(in the rows, 128 means zero)
Each path below is one point turned by a fixed rotation once a step. After each direction that follows a path, write how fast that rotation turns it, in degrees per step (0 if it stays still).
Each turn is a multiple of 5 degrees from 10 to 175, or 0.
Each row of a path follows its step; steps can be skipped.
Rotation 1:
step 1: [135 117 128 125 125 127 130 121 121 133 130 132 129 124 133 122 149 136
 134 110 124 122 119 122 129 133 137 107 117 126 151 138 129 120 115 129
 126 117 125 120 138 138 123 132 126 132 127 132]
step 11: [119 124 142 113 132 135 127 128 114 122 136 127 133 116 126 127 129 129
 124 133 121 125 133 128 134 144 113 128 129 132 136 112 110 114 124 136
 125 118 114 120 131 124 135 133 127 139 118 113]
step 13: [123 129 116 116 139 133 133 111 112 126 135 131 106 130 126 112 132 131
 125 122 119 122 126 144 121 121 119 124 131 120 127 131 132 120 124 131
 123 120 133 132 130 120 108 126 118 119 133 133]
step 14: [131 128 130 117 126 117 122 130 128 117 130 132 143 122 142 121 130 134
 116 115 131 128 135 117 133 130 131 123 135 115 118 133 119 132 127 130
 128 118 109 108 141 130 123 125 147 127 121 133]
step 18: [129 127 117 113 128 141 116 135 134 108 116 127 125 124 131 113 135 139
 134 118 119 112 134 128 122 125 139 123 130 121 114 139 133 126 121 134
 121 126 135 126 133 124 130 128 116 137 136 117]
step 19: [135 130 135 124 129 115 120 122 125 131 128 112 114 121 122 120 138 124
 120 123 131 133 122 129 130 134 111 127 117 131 120 123 117 128 136 138
 135 116 115 119 133 104 124 125 134 130 134 144]
step 20: [139 121 120 130 142 129 120 126 128 146 131 132 155 134 119 128 124 140
 121 127 137 115 137 135 127 135 119 124 138 119 118 138 130 121 124 121
 134 128 120 122 121 128 124 121 122 129 115 121]
step 21: [121 139 132 132 134 133 116 119 131 130 132 117 127 108 124 115 111 127
 130 141 115 128 126 133 132 114 135 120 133 111 126 126 120 113 126 133
 119 126 142 126 140 131 125 135 130 135 139 129]
step 22: [142 131 122 111 116 126 125 130 124 138 128 124 122 133 142 131 133 112
 131 124 141 124 123 122 140 132 130 129 119 109 111 128 133 142 119 135
 119 120 134 121 125 115 118 132 125 129 117 127]
step 23: [132 109 126 119 143 131 114 125 121 129 109 131 144 125 132 130 136 146
 132 124 120 136 123 140 119 125 117 136 126 133 122 129 119 129 138 130
 131 122 132 122 129 123 119 137 128 135 141 118]
[129 131 129 127 131 133 128 129 126 126 130 126 125 127 130 130 128 126
 128 128 130 125 125 131 135 129 124 128 129 128 130 126 129 129 129 129
 131 125 125 132 129 131 126 125 123 127 126 126]
170
[128 128 129 126 128 131 127 132 130 129 128 129 126 127 128 126 128 125
 130 127 130 130 129 125 126 126 128 127 129 127 127 124 127 130 126 132
 131 128 133 130 128 128 131 124 127 137 125 133]
110
[131 123 128 126 133 128 125 128 126 129 130 129 127 132 128 125 129 125
 123 128 126 132 124 126 131 125 127 129 131 129 130 127 129 129 126 127
 129 127 128 125 124 129 131 126 132 128 128 124]
120
[126 125 128 130 130 127 131 132 133 127 126 126 128 124 130 126 130 128
 127 130 129 132 126 133 131 123 128 129 130 126 129 131 127 128 134 126
 129 126 127 129 128 127 130 131 129 129 129 131]
170
[128 128 128 130 127 130 129 130 127 133 131 126 129 128 124 128 122 129
 125 130 132 127 130 128 128 130 126 126 128 126 133 127 126 126 129 128
 130 128 130 125 129 127 136 130 125 126 129 127]
80
[125 125 126 132 129 128 125 124 130 126 126 129 129 127 133 127 126 127
 123 128 130 124 132 131 126 128 129 129 125 128 133 127 128 127 126 131
 129 126 129 128 129 132 126 128 132 131 124 127]
110
